(in the rows, 128 means zero)
One turn sends every row of this set to another row. A few are shown first. Where does it send the rows asked after them?
doz: [103 120 104  94 149 125 115 139 131 169 128 117 122 146 126 174 168 115
 115]
migam: [132 172 118 128 136 101 132 142 135 132 111 162 160  86 100 127 121 130
 120]
rifu: [129  93 131 133 113 117 163 134 164 121 111 128  79 100  97 149 124 104
 105]
Favub: [136 187 147 152 129 135 132 137 106 122 124 125 140  98 115 153 140 120
 110]
rafab: [115 165 152 126 124  92 104 126 156 148 100 129 126 177 139 163 118 146
 116]
gidan: [141 106 137 122 101 120 133 187 122 112 104 109 135  87 120 128 105 128
 144]
tav: [179 113 166 128 111 120  87 153 153 122 124 129 129 146 134 119 153 117
 154]
lonen: [127 130 154 103 124 127 134 162 144  85 136  80 116 117 111 155 145 122
 143]
mol: [134  58 139 114 141  74 129 143 153 147 117 133 101 154 140 125 138 136
 107]
varo: [122 156 156 132 101 112 136 114 157 139 100 140 116 182 137 115 105 147
 106]
kirug: [101 121 133 101 140 141 105 150 165 158 111 123 130 152  93 114 149 122
 108]
Fifav: [175  95 132 104 141 158 135 127 103 154 135 146 125 106 155 109 114 131
 119]
pume: [114 162 145 124 121 122 179 125 102 116 147 127 146 113 122 125 150 144
  91]
Befud: [159 121 107  95 145 144 120 125 100 159 146 132 127 117 160 171 152 116
 138]
kevom: [135 144 138 122 183  93 146 119 131 125 129 147 125  85 114 142 111 141
  91]
tuz: [102 154 105 130 156 106 177 125 107 122 114 125 106 117 122 130 118 129
  90]
nofo: [134 149 141 115 130  84 130 102 132 152 126 138 119 163 169 189 125 149
 114]
Tas: [146 115 138 122  83 117 130 139 136 127 138 121 119 172 144 136 189 110
 144]
domu: [147 112 116  93 105 121 184 127 140  93 148 123 103 105 125 140 142 113
 143]
gelaz: [157 136 154 126 107 103 139 113 136 146 107 162 130 150 161 111  83 160
 114]
nuka: [134  82 138 114 117  88 141 160 140 138 125 129 130  74 116 182 133 131
 116]
tobe: [167  88 121 118 141  80  90 161 142 142 106 140 121 135 150 136 127 122
 154]
bak: [140 104 151 114 120 169 134 133 142 151 122 140 123 134 114  77 127 128
 100]
tidap: [151  76 138 135 108 114 155 124 119 135 129 120  79 163 162 129 154 116
 112]
Kigeb: [168 153 150 114 110 105 136 104 116 139 134 150 136 149 182 153 111 156
 133]

tav moves to tidap
kirug moves to bak
Where do these go?
rifu moves to gidan
rafab moves to varo
migam moves to pume

One turn sends every row of this set to another row. A few are shown first. Where does it send the rows asked after them?
Fonav: [106 112 140  76 131 138 118 134 144 128 128  75 156 111 115 149 117]
rora: [114 120 126 127  83 152 160 138  90 133 138 138 162 114 143 121 140]
ruf: [125  99  69 154 148 141 115 122 156 105  94 100 113 108 115 136 135]
kufe: [143 116 130 158 143 141  99 139  94  85 131 119 125 128 162 145 158]
dovav: [125 156 142 134 153  97 136 142 139 123 154 133 152 106 181 143 112]
Sigun: [131 135 116 103 127 151 134 148 164 130 177  66 145 103 103 131 141]
vifo: [132 117 105 140  64 143 162 136 130 126 117 133 160 130 120 129 120]
Tiv: [128  96 102 139  64 152 140 137 157 125 137 122 153 129 133 120 166]
Zis: [111 115 125 127  85 157 157 143 141 125 151 154 175 119 151 129 143]
rup: [139 130 124 169 148 154 130 128 150 122 182 130 125 147 119 139 172]
Mezun: [150 107 138 132 137 165 139 186 153 119 127  91 131 109 110 145 106]
lodis: [114 117 131 110 131  68 107 127 162 152 131 134 120 100 112 133 130]
fes: [145  81 109 109 158 131 146 150 109 146  96 130 145 132 145 153 139]
rerek: [ 94 105 130 133  82 153 148 139 134 108 136 123 156 106 160 109 165]
Bika: [113 101 132 128  61 128 149 151 135 129 136 112 152 133 155 128 152]
Rep: [162 131  79 134 117 104  95 143 171 133 140 104 131 140 153 156 138]
Mul: [113 113 103 110 144 138 124 157 123 119  69 114 128 132 165 142 139]
basab: [ 83 115 136 131 159 130 107 117 186 136 133 125 131 122 157 131 159]
Likov: [130  84 118 111 154 110 180 141 140 160 136 107 146 134 128 149 149]
Biv: [137 128 125 133 145 104 111 175 121 165 145 150  98 101 119 133 134]
fedul: [139 172 103 135 129 140 116 122 132 147 115 115 123 130 146  91 179]
Libi: [ 93 151 103 151 144 148 124 120 123  65 131 101 124 120 135 138 142]
Mivu: [133 158 100 144 156 151 122 116 138 167 135 154 131 137 109 137 123]
fen: [125 128  74 103 135  93  99 162 122 122 138 122 113  81 125 147 130]
mik: [131 102  97 142  63 147 143 139 112 111 113 111 146 114 135 117 151]
lor: [ 97 156 118 110 137 133 117 121 128 131  80 113 129 130 159 109 155]
gek: [125  90 120 135 142  91 123 134 129 136 154  69 116 108 158 133 172]
bigi: [159 146  99 142 145 113 172 126 171 107 144 123 165  95 144 112 144]
mav: [107 135  86 125 142 105 127 166 170 121 131 136 109  89 104 145 110]
fiz: [159 150 156 154 128 161 125 149 158 123 133  97 129  97 109  98 128]
gudol: [143 113 116 146 145 105 197 140 174 133 133 104 142 119 122 127 136]
dop: [110 121 109 143  84 168 161 119 122 127 128 140 157 113 114 106 147]
voted: [120 110 113 143 187 149 138 127  95 125 141 137 137  82 142 130 143]
Faro: [136 147 138  95 127 144  94 113 145 105 134  94 169  84 132 115 133]
pirit: [154 118 171 120 133 157  97 138 118 148 108 110 139 114 116 119 128]
fud: [172 101 153 112 142 140 124 123 146 129 149 113 176  89 112 130 126]
zezu: [156 164  80 132 135 133 135 136 156 121 155 114 146 109 158 105 179]
Povo: [100 142 111 143 147 113 126 159 139 140 135 125  84  84 101 110 140]
Nufub: [130 113 121 123 130 113 110 107  83 125 142  98 132 153 126 161 151]
Tasos: [142 110 147 158 134 105 135 123 158  89 129 127 149 145 137 166 113]
kisef: [115 134 132 160 133 126 116  76 152 100 139 106 130 134 113 118 167]
Rupu: [121 113  87 108 140  96  98 125 149 145 156 125 116  82 103 125 164]
Gav: [120 122 133 131 143  81 100 139 140 113 115 138 117  66 138 114 133]
rekig: [133 144 112 108 125 177  98 177 132 122 136  77 123 112 126 132 137]
kudan: [102 131 145 147 137 119 151 142 118 123 143 103 116 164 123 166 120]
podo: [145 112 116 140 157 113 103 157 158 129 142 170 122  74 127 126 142]
Buze: [142 148 102 159 135  98 156 126 109 135 121  89 114 114 112 130 104]
Rez: [145 124  86 135 142 134 132 118 149  93 172 128 159 139 120 175 134]

Buze moves to Mivu
kisef moves to Nufub
mav moves to Povo
Where do these go?
fud moves to Faro
Tiv moves to mik
fes moves to bigi

One turn sends every row of this set to another row. A few are shown first. Where does it send the rows asked after them?
kegap: [175 142 104 174  54 150 166 109 129 105  70 137 129 142]
devov: [148 136  99 159 101 173 169 108 157  99  56 114 117 151]
ris: [134  94 152 139  94 151 164 112 154 107  79 150 161 183]
Kuve: [138 132  80 125  88 189 165 113 135  96 110  73 115 144]
makur: [147 136 107 102  81 126 137  99 108  42 123 124 147 193]
Fus: [147  96 155 143  84 147 161 115 152 101  74 153 153 181]
dere: [128 142 132 149  83 172 150 142 115 100 133 115 144 106]
bemo: [143 144 107 131  77 127 136  81 110  37 121 120 126 185]
Mogur: [132 144 105 128  76 124 141  73 105  50 134 123 144 183]
Guki: [134  94 154 140  82 144 167 106 147 113  88 155 168 180]
per: [110 129  96 150 106 174 183  83 149 126  90 115 156 149]
Lela: [119 140 132 145  96 177 152 139 121 100 131 109 144 106]
fami: [142 135 107  99  93 134 138 101 117  40 118 117 145 195]
rela: [117 140 104 120  95 134 145  71 113  48 131 113 141 187]
fidid: [159 136  83 138  41 165 164 108 105 108 133  98 133 133]
dadil: [133 123 145 101  99 136 152  91 136 138  73 141 126 138]
Rudon: [139 133  97 165  59 149 179  82 119 133 104 138 168 139]
paf: [139 144 133 152  83 173 146 148 118  91 124 114 134 106]
Kogem: [136 125 145 103  88 130 154  88 128 141  81 146 132 135]
ralot: [128 143 132 148  96 178 147 148 125  91 121 108 133 108]
dig: [128 130  78 125  70 178 173  97 119 116 136  84 143 139]
dol: [168 138  84 138  57 174 157 124 122  89 107  89 106 140]
pup: [137 133 107 100  83 127 142  93 108  48 133 123 156 193]
Tebun: [144 127 148 104  91 134 147  96 134 131  67 144 117 136]
Vanin: [132 133 105  97  94 134 141  94 116  45 126 117 153 193]
famal: [145  97 154 145  74 140 163 110 145 107  82 159 161 181]
nide: [127 143 106 124  97 135 139  79 120  37 117 110 126 186]
guv: [146 128 147 108  81 128 149  94 127 137  77 150 124 135]

Vanin moves to fami
rela moves to nide
dol moves to fidid
Where do these go?
ris moves to Fus
Lela moves to ralot
guv moves to Kogem
kegap moves to Rudon

One turn sends every row of this set to another row. A few are shown first. Where does it send the rows asked after them?
kur: [146  98 103 142 133 124  92  81 120 149 127 125  93  97 132 133]
siv: [121 152 158 115 150 123 113 120 156 127 161 119 173 140 123  97]
dab: [153 130  95 143 113 120 102 141 116 105 138 169 110 120  89  81]
mef: [ 91 126 158 111 143 121 131 128 157 133 159 137 165 145 132 136]
busun: [177 127  98 160 133 108 155 133 137  87 123 138 113 136 122 123]
Bis: [136  97  70 146 113 133 122  94 123 136 136 133 122 148 108  83]
ren: [164 131 116 173 125 110 161 115 150 106 134 156 105 104 129 138]
sovuk: [ 89  79 116 161 154 109 118 117 140  97 143 149 122  94 147 144]
ril: [129 129 123 145 105 119 107 136 121 127 140 183  83  91 101 118]
guz: [117 143 155 115 162 126 109 121 147 122 151 127 187 127 129  99]
ditog: [118 145 110 163 104 153 125 112 108 130 125 129  93 118 144  72]
Loz: [136  90  99 131 130 104  89 137 105 108 128 159  97 100  95 116]
maz: [106 116 153  97 163 113 108 128 141 123 150 105 163 142 124 120]
defi: [140 109 112 158 145 156  97 112 124 123 150 133  88  75 139 147]
zalat: [123 142 149 121 155 120 114 111 159 126 162 137 189 133 131 114]
sobot: [148  91 100 158 138  98 160 124 138  96 124 143 105 115 123 148]
Bavak: [139 175 141 176 131 139 117 129 150 100 149 160 115 104 158 115]
zem: [123 132 157 100 164 117 104 132 143 122 146 117 164 145 139 139]
dedo: [103 127 165  98 163 125 108 136 138 122 142 115 164 136 136 127]
noka: [115 103  84 151 128 136 111 106  97 117 116 111 109 120 138  73]
dum: [130  81  65 159 140 154 118 119 121 103 155 134 130 122 112 100]
musa: [128 120  93 147 150 128 119 158 123  70 132 129 133 165 139  97]
Sato: [136 145 105 156 110 179 131 147 127 117 157 144  88 138 127 112]
Buzi: [140 145 115 140  95 148 125 114 126 152 134 140  74 143 130 114]
Tasub: [ 90 130 171 113 144 118 123 117 159 141 164 126 156 121 126 125]
senil: [102 109 114 156 122 138 112  99 103 135 118 123  84  89 151 106]
niz: [ 85 132 165 115 144 128 127 128 152 132 154 138 170 127 129 118]

zalat moves to zem
Tasub moves to siv
Where do these go?
Loz moves to ril
Sato moves to dum
Buzi moves to Bis
busun moves to sobot
noka moves to senil
guz moves to dedo
Bavak moves to musa

One turn sends every row of this set to another row. A few are shown first. Where does it send the rows asked after them?
pav: [121  78 136 155 134 114 110 148 138 109 103 171 159 128 162 134 110]
lud: [120 149 118 141 144 135 146 136 188 128 128 112 137 156  99  96 143]
pulu: [123 127 109 167 148 149 149 115 152  93  88 171 144 134 117 128 104]
ruv: [115 115 136 115 166  95 132 128 115  94 152  90 136 169 158 124 116]
kisuk: [114  77 113 148 104  96 108 134 132 103 115 167 156 143 138 131 124]
ludo: [136 105 115 100 140 139 111 164 127 158 109 138 108 134 111 187 117]
murus: [139 120 149 123 185 136 137 160 144 146 124 116 140 121 173 149  88]
Zova: [124 150 131 145 161 144 147 143 190 130 122 114 140 149 114  96 135]
kigas: [132 113 156 117 193 138 124 164 129 131 117 119 127 134 169 157  98]
Zuz: [137 143 148 116 172 135 144 175 124 138 113 123 126 124 166 160  82]
Fonu: [118 126 100 166 137 138 150 106 148  86  97 165 145 144 110 122 110]
Nesa: [118 107  95  98 113  96 118 128 113 121 144 110 117 169 101 154 133]
lole: [110 135 135 126 161  85 149 132 118 108 157  92 146 171 154 120 114]
Zomut: [130 124 116 111 136 134 128 171 130 176 111 143 118 133 109 186 114]
Geki: [122 122 127 121 158  91 146 123 130 108 162  86 150 158 163 115 106]
Fev: [125 146 113 138 138 145 141 144 190 142 119 123 131 149  89 109 144]
ruvi: [120 146 135 119 157  93 153 142 112  97 148  92 138 157 166 125  96]
meda: [113 127  93 109 107  88 135 134 117 139 147 114 125 169  96 152 132]
filof: [113  80 130 155 126  97 113 135 134  93 117 160 163 141 161 121 116]
Led: [136 135 106 101 118 129 133 169 120 157 112 137 110 130 111 183 103]
Nube: [121 126 100 164 137 145 147 111 150  95  91 172 141 137 107 130 108]
Duk: [128 147 127 142 155 154 142 151 193 144 112 125 133 141 104 109 135]
penom: [120  75 119 148 113 113 104 148 138 118 101 179 151 130 140 145 117]
felad: [124 114  84 103 103  93 132 122 128 135 153 107 130 158 102 145 126]
tilad: [127 133 159 128 191 130 141 169 132 146 121 121 137 135 168 153  95]
ziko: [142 112 106 105 129 138 124 160 142 175 115 137 120 120 113 180 108]
kuv: [120 139  93 103 102  88 142 136 108 118 146 106 121 163 110 147 116]
ruko: [119 127 109 168 148 142 151 108 150  84  95 165 147 141 120 120 105]

kuv moves to Led
pav moves to filof
Where do these go?
Zomut moves to tilad
Geki moves to felad
Nube moves to pulu
ludo moves to kigas
Zova moves to lud

